In the rows, zero is written as 128.
A single turn carries every row of the set below to another of its rows. Some are shown first; where does it send the rows asked next?
fopo: [112 160 128 134 132 118  85 148 137 146 137 147]
fufo: [165 132 141 122 130 120 127 152 117 105 142 130]
Duvu: [122 105 126 125 133 144 128 164 101 159 101 123]
barad: [116 169 135 132 137 121  96 162 134 138 141 139]
mese: [169 125 127 117 134 121 140 149 129 103 131 118]
kobik: [122 159 127 131 135 100  90 145 131 141 139 138]
Pizor: [150 124 112 109 119 157 165 119 141 110 116 113]
Moma: [117 106 123 132 132 133 120 148 107 166  94 130]
gos: [ 91 153 120 110 108 177 126 120 142 150 119 124]
liri: [150 164 128 109 120 131 142 122 157 101 141 119]
punod: [ 93 148 116 108 107 165 111 113 138 163 112 127]
gib: [135 176 134 105 113 142 146 111 147 112 140 124]
Popag: [145 114 117 120 126 162 167 121 121 120 113 121]
Gevu: [ 96 150 112 111 111 162 116  97 147 152 120 125]
duki: [124  93 120 122 127 133 123 141 106 157 100 126]

Moma turns into punod
duki turns into Gevu
Now these:
barad turns into Duvu
fufo turns into Popag
liri turns into mese

A single turn carries every row of the set below to another of its rows. Some are shown first; where does it send the rows asked next?
Muz: [117 171 175  89 117 146 187 123 132 136 115 172 153 103 135 116 127 128
 107 118 105 155 131 154 150]
pizev: [135 164 128 117 139 142 189 117 129 135 147 168 156 131  99 144  71 125
 105 113  85 140 124  92 124]
segu: [116 155 153  86 153 131 169 171 139 130 183 160 148 130  95 120 124 112
 110 136 134 146 156 107 121]
laku: [143 153 155 111 135 143 141 139 101 143 139 128 150 114 126 120  98  64
 112 122 130 108 139 124 142]
posom: [135 161 161  88 139 158 161  55 123 138 156 157 148 117 130 124 157 121
  99 137 107 144 136 115 161]
girop: [113 184 186  98 121  98 177 123  89 164 125 162 145 131 106 134 117 140
  95 105 108 153 118  95 154]
Rizub: [130 137 137 103 127 149 169 140  97 126 143 131 153  91  83 139  79 119
  66 102 130 160 131 117 138]
tago: [153 155 124 115 140 129 157 147 141 140 141 160 122 113 124 140  83 143
 106  99  80 141 124  96 157]
peza: [163 164 141 136 128 149 157 119 129 172 148 160 144 106 126 136  94 129
 133 123 103 126 140 104 159]
nar: [129 146 128 101 148  89 158  95  87 121 140 133 118 117 146 176 107 128
 121 138 153 137 132 124 148]
Peli: [123 170 172  93 146 124 151 133 116 139 181 142 148 114  79 137 120 130
 135 160 137 138 174 118 153]
buge: [116 133 141  96 132 133 149 144 116 130 153 135 137 116 100 175 151 115
 108 125 171 134  91 107 138]
kivov: [104 165 111  84 121 130 143 120 123  90 142 122 124 118  88 152 146 103
 116 124 144 165 110 114 150]
Potas: [125 193 171 107 134 100 166 128  69 132 126 178 145 129 121 129 129 136
 104 131  97 129 115 113 148]
detip: [129 187 166 105 133 122 173 135 102 109 123 182 151 116 143 121 129 127
 105 133  99 136 115 151 148]
Suvi: [128 156 149  89 127 154 140 112  74 127 132 116 139 123  69 145  77 122
  94 126 105 150 140 119 146]
nisid: [138 132 137  99 130 148 149 156 104 133 142 129 128  76 123 122 106  98
  79  99 114 123 138 120 150]
bezil: [145 158 165  98 143 106 151  89 147 137 153 147 137 113 136 135 139 135
  88 110 129 168 121 108 196]
Bobo: [136 138 135  69 168 108 151 102 115 120 125 176 126 136 117 132 137 149
  92 131  92 133 119  92 154]
tusat: [ 96 156 134  86 125 121 160  99 129 112 136 119 143 108  85 159 135  87
 135 132 156 137 123 115 145]
Gadu: [133 124 125  87 152 125 162 113 107 125 131 148 123 133 156 168 113 127
 120 141 152 137 126 140 123]
sudaz: [115 163 126 101 128 101 167  72  82 137 155 119 115 115 134 166 119 117
 108 119 146 160 142 101 147]
fusi: [152 183 166 135 132 138 163 111 139 137 173 142 149 124 131 159  81 115
 110 115  95 136 113 118 166]
voris: [128 156 166  77 156 115 135 173 136 127 175 144 121 124 103 135 126 132
 122 143 120 135 157 118 156]
dosim: [106 170 188  80 111 128 183 121 126 163 117 155 139 111 117 127 122 142
  97  97 101 164 131 120 160]
zef: [118 128 122  73 136 155 167 108 118 135 142 138 113 140 157 157 127 120
 102 117 136 159 126 128 114]
Zev: [138 171 167  97 137 129 124 129  94 119 140 109 139 146 104 143  78  83
 105 123 113 134 122 128 156]
Lene: [134 176 148 107 132 157 162  94 117 130 160 146 129 122 111 155  91 129
 111 123  53 122 128 106 148]
seg: [147 141 143 101 154 101 167  91 124 160 126 176 161 124 108 125 125 140
 110 130 147 151 135  86 161]
sim: [129 156 154  88 164 128 179  87 133 104 155 174 165 151 124 137 130 114
  79 130 114 150 103 112 134]
boti: [116 147 110  92 122 155 140 129  98 122 144 140 129 118  89 150 163 120
 118 133 155 150 109 106 132]
Viso: [107 152 123  86 121 137 175  85 106 141 159 121 115 132 142 157 127 110
  93 102 139 179 133 105 126]
lugi: [103 134 150  79 132 123 144 118 122 129 140 118 122  99  98 176 150 107
 125 129 148 112 111 110 155]
mitu: [104 165 148  74 140 146 162 142 118 122 191 147 127 107  84 123 140 127
 103 136 101 146 171 103 135]
ter: [109 181 170  91 144 117 163 139 128 107 203 133 142 111  82 144 117 126
  97 135 124 162 154 116 156]

zef turns into Gadu
lugi turns into tusat
girop turns into dosim
Now these:
tago turns into peza
bezil turns into posom
Peli turns into ter
nisid turns into laku

A single turn carries every row of the set below to another of its rows. Some are shown first; where does it send the rows asked next?
bagi: [151 138 142 103 101 152 131 170 156 143 141  90  55 120 129  54 138 118
 110 112 174 152 128 156 110  99 190]
buveg: [125 143 121  98 147 159 121 140 128  93 126 100  95 139 122  57 169 121
 124 122 158 150 116 146 101  73 205]
salib: [152 142 146 118  96 160 119 121 101 117 132 163 100 144 154  78 167  99
 116 124 174 148 162 132 123 116 159]
Niba: [133 151 110 102  76 136 127 153 135 105 128 132  78 137 158  84 145 153
 105 120 120 128 108 141 136  98 213]
lugan: [158 144 127 135 100 122 143 152 100 110 134 111 107 163 152  90 143 116
  84 168 156 117 191 147 148  72 177]
Punup: [139 162  93 102  97 127 131 149 143 111 111  98 108 140 164  99 147 140
 107 123 131 128 109 145 154 100 209]
bupub: [139 140  99  96 134 142 154 158 154 150 108  76  62 141 125  80 139  98
 129 129 152 141 122 134 112  97 181]
fuf: [126 145 171 108 139 150 114 143 142 128 106 136 100 122 133  97 124 147
 122 136 162 159 155 162 132  90 169]
Ratop: [144 143 100 108  96 153 125 143 130  91 153  88  94 136 138  48 171  93
  86 129 159 137 149 151 112  72 200]
poniz: [144 147 115  99  95 125 127 129 113 124 113 161 126 126 185  81 156 105
 117 127 178 138 161 105 105  83 165]
zup: [105 151 113 120 125 133 114 151 138 112 106 125 111 134 130  84 138 172
 136 145 183 145 141 173 154 115 185]
fuzak: [146 135 108 103 102 118 125 152 139 102 127 128  82 112 160  92 142  94
  85 135 153 153 203 154 147  99 160]
ketuk: [118 142  91 106  88 118 104 159 117  92 131 128  56 133 129 108 169 112
 110 137 143 154 178 152 142 118 189]
rek: [123 124 111 120  93 129 166 142 156 140 121 142  86 150 161 115 118 110
 143 160 161 144 156 128 114  68 171]
kugo: [114 133  89  99 104 111 117 172 112 131 140 107  42 121 104  52 147 115
 123 121 148 139 142 140 122  97 157]
gir: [137 139  88  88 110 128 148 168 155 137 118 103  67 107 143  34 129 122
  92 125 155 124 143 134 113  93 176]
niv: [144 158 115 117 102 124 161 154  90 138 110 132 120 134 135 118 172 149
 115 143 181 122 170 158 129 114 167]
lema: [116 150 112 119 103 123 133 153 111  56 129 124 118 136 156  80 146 157
 112 133 189 136 150 145 128  89 145]
fil: [123 152 110 110  83 118 138 170 128 178 127  87  89 126 101  75 151 100
 122 137 157 118 135 139 121  77 186]
muruk: [123 131  86 115 112 151 169 143 143 109 134 119 104 149 143  44 160 109
 123 143 168 127 120 138  99  68 210]
fuv: [150 153  83 104 133 118 139 163  84 127 123 106 118 139 147 105 161 144
 100 159 169 152 168 144 122 123 205]
Zabev: [148 149 113 121 111 119 121 131  91 121 114 124  91 148 165 106 124 135
 131 156 181 111 173 115 129  90 138]
Dani: [126 147 117 112  71 135 130 163 150 170 128 114  82 135 127  19 161 122
 112 136 161 135 137 149 134  84 177]
ropar: [130 132 146  98 133 122 126 170 137 155 115 121  71 106 114  62 145 113
 136 101 172 135 125 146 114  82 182]
Beriv: [116 151 113 120  94 139 156 144  95  78 118 131  96 162 124 112 171 110
 115 151 139 121 158 128 124  99 159]
ril: [129 157 156 122  77 128 148 166 121  97 122 127 130 140 147 118 176 126
 124 132 192 134 139 140 111  77 193]
Tup: [143 146 152 118  93 129 152 162 135 127 127 142  79 152 155  64 124 121
 115 148 124 189 132 135 151 100 162]
som: [135 155 113 114  78 129 135 142  79 125 137 125  92 139 138 116 149 170
 113 148 167 126 165 143 106  90 141]
Bitud: [157 142 140 114 102 103 116 157  97 116 117 151  88 120 176  99 147 133
 126 132 201 126 178 122 120  95 170]
keli: [109 150 105 122  52 122 132 153 146 143 128 121 103 141 147 116 140 135
 130 163 167 128 148 137 118  70 206]
zipu: [147 151 125 113 105 110 146 161 143 123 119 106  99 152 176  81 120 110
 118 146 139 195 132 131 159  90 156]
bikim: [116 144  87  93 126 107 130 170 149 151  95 108  83 133 136  36 171 115
 138 123 163 153 128 138 139  91 176]
zove: [142 137 100  99 110 113 112 158 134 137 138  81  72 107 133  57 131  94
 104 107 167 128 154 146 131  77 149]
kabu: [125 137  96 104 129 126 141 160 114  99 131 112  79 149 128  35 166  82
 109 162 140 171 157 121 114  80 183]
kor: [127 144 110 105  92 130 102 158 139 147 134  78  52 151 125  59 167 104
 136 124 153 171 129 141 131  85 162]
sati: [130 148 137 117 103 137 142 160 131 134 139  93 107 153 131  54 156  91
 123 167 165 171 134 124 101  52 205]
gaf: [133 122 103 122 106 134 168 155 141 165 131 113  66 140 119  59 131  87
 134 130 166 113 135 142 126  89 161]
vanel: [137 150 113 108 104 138 130 154  82 136 141 131 108 138 139  82 137 182
  97 166 161 141 154 139  98 103 199]
Vute: [149 134  97 120  96 127 137 162  87 122 161 112  83 157 154 114 148 147
 125 158 183 171 151 139  98 112 201]
Nifi: [139 140 152 113 137 116 105 158  90  85 127 121  82 152 149  98 138 153
 115 142 158 150 164 134 119  57 173]
mumab: [143 142 107 110  99 107 143 163  89 109 131 131  88 132 155 127 170 155
 137 124 197 155 162 149 110 105 160]
mibe: [159 146 154 132 112 137 135 143  92 134 112 145  89 150 146 111 152 118
 135 150 187 118 172 136 138 117 166]
binan: [142 146 118 115 123 150 120 108 109 119 115 126 123 157 167  95 141 111
 142 133 184 149 144 121 124  95 138]
bugaz: [143 144 101 118  87 141 136 152 142  96 136 111  76 156 163  96 147 137
 124 117 142 146 104 156 152 119 205]
Gozi: [144 158 144  99 100 107 145 171 138 132 104 135 104 128 167  69 134 116
  99 141 123 182 140 124 150  85 175]
maz: [141 122 132 133 129 109 172 171 115 106 117 152  99 164 164  93 149 132
 136 156 186 139 158 141 128  76 199]
Kupu: [125 136 109 116 117 112 136 180 139 147 130  96  90 118 118  49 145 127
 140 115 202 144 124 168 138 103 176]
vil: [128 145 126 116 132 135 134 162 132 105 135 108 114 135 136  10 145 123
 108 156 183 173 142 150 123  78 184]

rek turns into ketuk
Ratop turns into vil
Now these:
bugaz turns into Tup
ropar turns into fil
Nifi turns into ril
bikim turns into bupub
binan turns into Vute
niv turns into Zabev

A single turn carries every row of the set below to another of its rows. Some are shown first; where does it send the rows asked next?
Tiv: [131 109 121 186 134 144 171  99 153 187 148 134 128 104 132 127]
tusa: [137 108 121 166 107 130 139  94 141 176 161 181 124 118 130 140]
zatap: [163 118 114 157 143 140 157 152 139 138 135 116 151 160 151 144]
kateb: [145  94 120 142 148 137 155 125 161 122 135 153 157 168 129 123]
Vep: [126 129 105 154 106  98 156  81 131 113 115 146 129 136 126 132]
Zokiv: [133  79 113 166 104 132 150 101 172 165 150 157 145 112 148 132]
nug: [133 122 110 166  81 123 155 125 136 123 129 172 153 139 138 134]
mek: [117 152  99 187 165 134 127 106 148 123 134 111 141 141 122 107]
nuve: [131 114  94 149  98 127 123  76 140 140 136 176 120 124 134 132]
simuk: [105 107 110 157 109 114 168  99 176 143 123 115 138 105 154 146]
sivu: [122 134 114 163 129 170 121  99 132 168 129 133 108 148 166 158]
pepu: [100 180 111 179 157 137 134 117 157 152 147 123 132 125 129 132]
nonol: [147 134  89 159 132 124 149  88 123 156 161 161 126 115 102 129]
Mogi: [133 165 127 132 135 143 152 145 143 162 137 134 127 149 141 162]
kero: [123 122 131 135 125 119 140 123 152 164 158 136 157 160 153 175]
rura: [131 104 117 141 171 135 130 138 145 122 135 104 116 138 124 138]
zezed: [156 148  95 163 143 159 114 114 165 131 126 119 148 105 164 134]
veru: [127 146 112 131 148 165 122 109 147 151 112 110 115 153 132 128]
Takef: [ 89 130 123 144  86 140 142 111 170 162 129 149 143 116 139 141]
Dako: [107  94 119 173 121 159 116  94 146 172 140 132 127 112 118 115]
kup: [137  91  95 175 122 129 126 122 121 128 163 155 133 113 112 129]
safa: [116 145 108 186 157 105 145 136 152 113 151 116 154 136 134 133]
gak: [113  84 118 156 102 116 140  93 165 126 126 163 120 116 143 134]
ver: [130 149 165 172 145 114 114 118 139 135 131 129 124 124 148 156]
ronu: [141 141 163 168 165 130 136 132 162 126 132 152 130 116 124 128]
tafab: [121 169 114 194 137 129 154 127 157 147 139 117 162 146 152 132]
bug: [162 147 111 143 141 130 112 106 163 141 140 121 180 132 140 131]
Futim: [123 111  94 143 163 166 131 122 152 119 137 153  99 123 132 136]

Vep turns into simuk
tafab turns into pepu
Now these:
Takef turns into Dako
gak turns into Zokiv
zatap turns into Mogi
Futim turns into kateb
ronu turns into bug

